[[142 137 115]
 [139 153 112]
 [107 145 147]
 [139 153 138]
 [102 149 154]
 [146 118 116]
 [153 108 111]
 [127 114 114]
 [119 115 151]
 [108 133 122]]
->
[[115 112 147 138 154 116 111 114 151 122]
 [137 153 145 153 149 118 108 114 115 133]
 [142 139 107 139 102 146 153 127 119 108]]

[[141 150 146 146 109 136 125 142 146]
 [144 147 148 144 106 145 106 144 145]
 [114 112 106 111 146 107 145 108 107]
 [151 153 145 139 118 150 139 139 141]
 [116 110 108 118 141 109 145 113 112]]
->
[[146 145 107 141 112]
 [142 144 108 139 113]
 [125 106 145 139 145]
 [136 145 107 150 109]
 [109 106 146 118 141]
 [146 144 111 139 118]
 [146 148 106 145 108]
 [150 147 112 153 110]
 [141 144 114 151 116]]

[[110 133 151 148 126 106 106 127 148 151]
 [138 137 119 118 137 138 120 117 136 139]
 [114 132 141 120 118 140 134 114 127 142]
 [116 147 144 113 108 138 151 123 105 126]
 [147 151 150 145 136 125 115 108 105 107]
 [110 106 106 111 120 131 140 148 151 149]
 [119 120 127 134 137 136 129 122 118 120]
 [112 137 139 113 125 144 121 116 142 132]]
->
[[151 139 142 126 107 149 120 132]
 [148 136 127 105 105 151 118 142]
 [127 117 114 123 108 148 122 116]
 [106 120 134 151 115 140 129 121]
 [106 138 140 138 125 131 136 144]
 [126 137 118 108 136 120 137 125]
 [148 118 120 113 145 111 134 113]
 [151 119 141 144 150 106 127 139]
 [133 137 132 147 151 106 120 137]
 [110 138 114 116 147 110 119 112]]

[[147 148 118 122 125 136 140 113 137 109 118 123 107]
 [130 139 147 120 117 134 139 111 109 147 134 135 131]]
->
[[107 131]
 [123 135]
 [118 134]
 [109 147]
 [137 109]
 [113 111]
 [140 139]
 [136 134]
 [125 117]
 [122 120]
 [118 147]
 [148 139]
 [147 130]]

[[150 119 114 138 106 128 119]
 [151 123 111 126 151 130 139]
 [150 130 122 121 106 134 120]
 [150 121 123 127 150 133 139]
 [150 127 122 126 150 123 135]
 [150 118 116 139 139 107 125]
 [150 119 116 139 112 146 129]]
->
[[119 139 120 139 135 125 129]
 [128 130 134 133 123 107 146]
 [106 151 106 150 150 139 112]
 [138 126 121 127 126 139 139]
 [114 111 122 123 122 116 116]
 [119 123 130 121 127 118 119]
 [150 151 150 150 150 150 150]]

[[138 126 132 135 125 133 128]
 [127 128 132 131 134 132 121]
 [130 126 144 128 127 124 137]
 [127 125 131 119 121 119 143]
 [149 127 112 126  98 123 153]]
->
[[128 121 137 143 153]
 [133 132 124 119 123]
 [125 134 127 121  98]
 [135 131 128 119 126]
 [132 132 144 131 112]
 [126 128 126 125 127]
 [138 127 130 127 149]]

[[149 143 146 145 152 150 150 152 156]
 [143 145 144 145 148 152 145 146 153]
 [109 114 112 103 106 109 100 115 109]]
->
[[156 153 109]
 [152 146 115]
 [150 145 100]
 [150 152 109]
 [152 148 106]
 [145 145 103]
 [146 144 112]
 [143 145 114]
 [149 143 109]]

[[126 129 129]
 [125 137 125]
 [119 136 124]
 [103 150 110]
 [142 117 138]]
->
[[129 125 124 110 138]
 [129 137 136 150 117]
 [126 125 119 103 142]]

[[130 132 143 136]
 [125 129 143 124]
 [123 129 152 134]
 [125 126 125 118]
 [128 126 107 127]
 [132 131 133 136]
 [127 128 132 119]
 [127 130 140 132]
 [138 127 107 126]
 [130 126 111 127]]
->
[[136 124 134 118 127 136 119 132 126 127]
 [143 143 152 125 107 133 132 140 107 111]
 [132 129 129 126 126 131 128 130 127 126]
 [130 125 123 125 128 132 127 127 138 130]]
---
[[155 154 101 154]
 [151 151 101 153]
 [153 151 101 152]
 [152 154 127 141]
 [154 152 112 157]]
->
[155 151 101 141]

[[144 147  99 143]
 [107 107 151 107]]
->
[144 107]

[[102 154  98]
 [156 101 145]
 [110 151 106]]
->
[102 101 106]

[[132 110 153 147]
 [150 155 123 106]
 [123 149 119 123]
 [150 155 123 106]
 [122 149 119 124]]
->
[132 155 119 106]

[[137 107]
 [142 126]]
->
[137 126]

[[106 103 157]
 [124 123 145]
 [101 103 126]
 [141 137 132]
 [120 120 147]]
->
[106 123 126]

[[133 137 107 151 146]
 [124 144 108 106 146]
 [143 124 152 132 103]
 [111 104 142 115 123]]
->
[133 144 152 115]
